In the rows, 128 means zero.
The rows of A fall into a few groups, and each row is roughly a mix of its group's hidden directions.
A (160 x 12):
[[ 82 135 130 153  94  78 125 131 116 130 139 117]
 [124  83 105 156 123 102 157 141  94 114 147 134]
 [110 114 132 125 122 102 133 162  94 167 112 167]
 [143 154 122 100 151 124 151 113 160 127 139 180]
 [ 84 159 142 125  89 107 129 152 117 101 146 128]
 [121 129 162 122 104 125  92  97 139 119  80 112]
 [115 164 107 134 102 114 131  96 121 162 121 170]
 [142  88 147 124 166 140 124 154 148  96 133  97]
 [143 135 124 149 133 148 114  94 163  88 142  92]
 [179 117 118 142 163 164 142 120 149 141 108 135]
 [149  88 155 131 155 125 131 151 121  88 145  98]
 [129  94 128 132 123  92 139 172 121 161 118 159]
 [145 115 114 103  97 134 104 154 159 102 134  88]
 [131 123  97 149 136 124 182 159 114 123 162 138]
 [157 149 115 135 102 100 107 103 178 139 143 122]
 [178 107 125 104 135 105 114 135 158 110 159 109]
 [127 136 133 142 126 158 103  96 142  84 126  85]
 [178 116 128 140 151 160 144 116 149 160 102 134]
 [112 108 142 172 142 152 124 153  78 122 116 119]
 [104 114 145 141 110 134  89 151  89 119 106  93]
 [141 138 136 115 104 123 105 100 180 137 162 105]
 [125  82  94 153 140 115 161 126 101 116 153 116]
 [130 164 152  81 123 146 106 123 169 128 113 124]
 [156 145 105  96 108 101 132 102 173 123 146 124]
 [ 99 116 113 138 155 151 151 160  88 113 101 114]
 [135 140 154 136 123 116 106  92 152 112  72 130]
 [151  87 144 119 159 134 123 154 144 102 138  88]
 [127 172 152 103 121 133  90 125 167 135 103 133]
 [135 149 114 103 139 115 167 115 151 138 142 180]
 [ 80 144 142 139 104 109 122 129 123  80 154 127]
 [ 67 110 139 140 124 114  99 138 129  94 137 138]
 [140 140 122  94 144 140 163 110 163 131 136 175]
 [100 134 157 137 119 130  93 138  85 126 125  85]
 [137 154 152 108 129 132  84 109 149 114  81 122]
 [171 126 124 134 156 181 123 134 146 157 130 137]
 [138 146 134 143 146 145 125  74 158  98 139 102]
 [123 126  83 130 151 103 152 153 106 125 173 129]
 [120 170 157 103 124 143  96 133 164 140  98 135]
 [125  96 147 159 127 155  91 139 103 145 115  93]
 [132 175 150  90 121 146 103 128 161 130 104 125]
 [135 163 157 136 111 131  89  95 150 111 100 112]
 [120 109 151  95 114 149 109 166 108 120 114  86]
 [138  88 148 130 167 145 127 154 140  88 125 105]
 [175 112 123 105 159 137 136 103 135 151  93 144]
 [143  88 136 118 165 146 121 161 145  95 126 101]
 [109 127 121 173 140 159 149 160  96 148 109 117]
 [127 113  94 131 154 127 158 157 111 139 172 155]
 [106 167 105 117  97 119 120 108 119 170 124 157]
 [131 115 148 170 147 142  91 104 110 135 111  92]
 [116 171 111 116 106 127 127 102 122 178 117 152]
 [138 120 113 106 127 109 177 134 155 147 139 173]
 [185 142 120 121 150 164 140 116 144 135 127  97]
 [ 88 121 119 146  92  88 104 127  98 110 126 121]
 [128 116  96 143 151 119 165 160 121 157 166 137]
 [124  84 105 162 143 122 160 125  90 131 151 128]
 [170 123 125 120 144 136 118 108 138 189 114 113]
 [109 131 105 140 144 111 164 146 119 110 184 142]
 [120 105 117 126 113 114 130 171  92 165 108 157]
 [131 106  94 142 147 130 155 154 110 154 170 152]
 [105 145 113 130 151 153 145 156  82 119  92 118]
 [124 126 115  99 114 103 137 182 110 146 124 165]
 [154  94 145 124 160 141 128 152 150  92 134  94]
 [122 120 115 130 126 139 169  98 153 147 132 182]
 [104 123 150 134 113 153  87 139 100 109 115  86]
 [115 150 136 115 117 150 125  95 137  82 133  82]
 [129 180 134 112 120 137 101 126 174 144 103 120]
 [148  84 134 139 108 102 113 132 145  85 139 100]
 [118 126 122 107 114  86 156 166 127 144 134 170]
 [135 151 140 145 155 139 129  66 147 114 139 107]
 [170 117 143 136 127 161 141 109 142 180 115 132]
 [ 74 155 146 152 125 121 137 106 109 152 128 155]
 [128 100  88 167 139 116 153 127  88 121 143 113]
 [ 98 127 148 137 102 130  97 154  96 116 133  83]
 [102 160 123 143 119 120 145 103  97 173 125 157]
 [122 144 163 120 103 127  84  93 139 116  95 114]
 [118 143 162 112 121 126  83 109 151 120  83 117]
 [128 157 174 104 115 145  88 135 154 125 107 133]
 [141 121 162 133 101 144 112  95 143 130  80 104]
 [124 166 145 115 124 131  86 126 176 134 100 123]
 [136 111 157 123 153 158 137 152  95 106  91 151]
 [122  97 124 144 156 150 162 150  80 119 113 136]
 [125 137 162 112  99 123  91  93 134 128  93 104]
 [128  83 106 167 134 106 147 128  90 119 149 131]
 [140  93 150 140 154 129 134 156 131  80 149 102]
 [148  98 148 119 163 139 125 154 154  97 141  94]
 [105 134  99 126  97 109 160 119 145 105 123 175]
 [141 107 141 109 134 140 114 162 153  91 144  85]
 [102 177 132 117 132 145 132 115 106 152 114 171]
 [125 139 169 134 106 134 106 104 155 119  80 111]
 [121 116 131  95 123 113 134 176 112 149 109 172]
 [130 138 158 109 111 127  97  87 134  99  88 123]
 [135 120 133 161 127 133  84 137 110 115 124  72]
 [110 173 112 130  98 120 132 103 112 159 124 165]
 [144  88 141 128 163 142 127 156 149  94 132  96]
 [131 169 150 101 114 134  94 127 175 132 110 124]
 [101 110 132 134 154 147 142 151  69 113 110 131]
 [ 95 163 113 128 105 126 127 109 103 165 113 163]
 [115 174 106 129  90 127 134 108 110 153 121 162]
 [132  85  96 157 135 104 160 126  98 122 150 134]
 [106 164  99 124 101 119 124 109 118 161 122 170]
 [138 137 130 149 142 165 119  74 139 115 134  92]
 [144 127 122  86 121  82 121  98 142 113 142 160]
 [114 118 149 143 121 131  84 141 101 106 107  82]
 [151  91 141 129 166 141 134 158 138  92 136  99]
 [113 117 149 138 113 137  88 152 106 109 121  77]
 [172 141 125 115 162 168 136 146 154 151 113 128]
 [113 116 101 140 137 124 173 167 113 115 167 138]
 [136 181 139 102 124 139  96 123 162 129 101 119]
 [138 178 142  97 116 137 103 119 170 139 111 126]
 [142  90 153 132 158 143 129 151 142  90 126  92]
 [143 142 111  86 136 130 170 113 159 123 130 165]
 [179 137 131 108 154 167 147 130 148 156 118 128]
 [146 137 114 104 144 108 175 115 149 150 138 167]
 [138 115 134 118 104 104 113 101 180 137 168 124]
 [136  92 148 142 170 139 140 156 134  91 140 105]
 [ 66 108 159 110 103 117 115 134 121 116 141 135]
 [145  83 141 146 128 142 133 143 128  93 107  83]
 [159 145  95 118 145 118 160 108 159 132 138 167]
 [155 153 109 107 154 120 159 106 154 137 140 168]
 [113 174 117 126  96 123 133 101 110 167 122 154]
 [133 139  94 137 150 121 171 155 121 116 174 131]
 [126  78 116 154 126 110 158 129  92 125 159 138]
 [159  96 145 127 161 137 134 154 140  90 143 100]
 [144  90 136 136 163 139 141 165 125  96 144  98]
 [157  84 141 119 159 124 120 148 149 103 143  94]
 [123 164 128 151 100 110 102 118 163 172 136 132]
 [145 117 163 115 100 141 120  92 135 140  81 109]
 [113 124 110 111 108 106 185 113 141 134 127 166]
 [139 122  95 143 146 125 171 157 117 153 165 145]
 [105 117 137  79 111 134 164 143 137 131 119 169]
 [119 122 141 145 113 152  87 154 104 124 139  78]
 [126  90 102 154 138 121 164 136  81 118 142 127]
 [142 148 106 128  99  89 118 108 176 144 146 129]
 [141 101  91 137 146 141 167 162 111 145 156 133]
 [136  84 122 140 133 123 152 126  76 106 156 129]
 [123 103 136 171 153 154 141 148  82 131 110 135]
 [147  90 147 129 168 131 132 155 138  98 148  97]
 [ 93 111 120 182 144 131 124 153  93 136 112 121]
 [127 112  94 120 154 120 163 165 111 143 159 150]
 [105 129  97 117 148 123 132 138  95 185 132 148]
 [114 155 103 116  95 111 114 100 126 175 118 151]
 [145 132 114 109 140 120 175 110 164 142 144 168]
 [139 122  89 139 119 105 158 134 146 140 131 183]
 [155  83 144 137 147 131 131 144 145  94 131  87]
 [156 152 127 118 162 125 140 132 153 183 133 147]
 [122 142 172 114 118 124  95  82 150 130 104 134]
 [155 118 137 107 129 129 116 149 169 103 156  85]
 [115 121 121 105 103  96 127 188 109 127 119 147]
 [137 148 132  86 146 110 160 114 164 111 130 162]
 [132 163 103 137 126  87  94  93 147 147 129 136]
 [131  84 110 148 141 125 160 130  80 111 147 125]
 [110 165 107 125  96 128 124  99 132 170 107 152]
 [127  87 108 165 149 124 154 123  83 130 144 131]
 [142  76 149 133 168 126 126 146 135  99 133 102]
 [169 144 120 133 144 163 146 144 141 174 150 132]
 [135 125  92 137 155 121 167 162 117 140 156 159]
 [137 139 152 119 122 114  88  84 143 138  86 116]
 [141 168 129  87 117 111  98 104 166 122 125 128]
 [138  85 155 133 153 135 126 152 131  87 130  94]
 [160 173 130 135 149 159 147 147 154 138 145 151]]

Here is one row of each group, with its name. Which group are the others in?
[113 114 140 134 108 136 102 140  99 111 112  69] : (45)
[108 159 113 119  98 118 121 102 102 170 113 157] : (130)
[117 104 125 146 155 141 144 147  68 108 110 133] : (116)
[ 88 154 148 111 101 109 114 125 124  86 147 106] : (98)

[120 120 109 137 110  76 140 168 116 143 128 162] : (45)
[143 127 155 137 116 134 108  83 147 111  81 110] : (98)
[146 140 122 116  96 130 109 132 172  75 133 133] : (130)
[135 155 119 137 104  90  81 103 155 128 142 116] : (116)
[105 179 142 143 129 143 158 118  95 148 134 152] : (130)
[119 133 155 115 100 124  77 101 129 124  90 111] : (98)
[135 177 148  90 122 137  96 122 157 124 103 128] : (116)
[ 88 124 118 170 133 129 133 167  93 136 105 125] : (116)
[127 135 141 139 130 139  76 162  90 135 131  96] : (45)
[128 126 173 119 115 140  97  89 152 141  96 117] : (98)
[ 86 103 116 141 120  96 106 114 104  87 140 128] : (98)
[174 114 104 146 134 164 147 121 111 154 155 141] : (98)
[ 79 134 119 162 140 124 125 159  97 145 100 134] : (116)
[ 94 128 153 156 141 137 141 104  91 142  91 149] : (130)
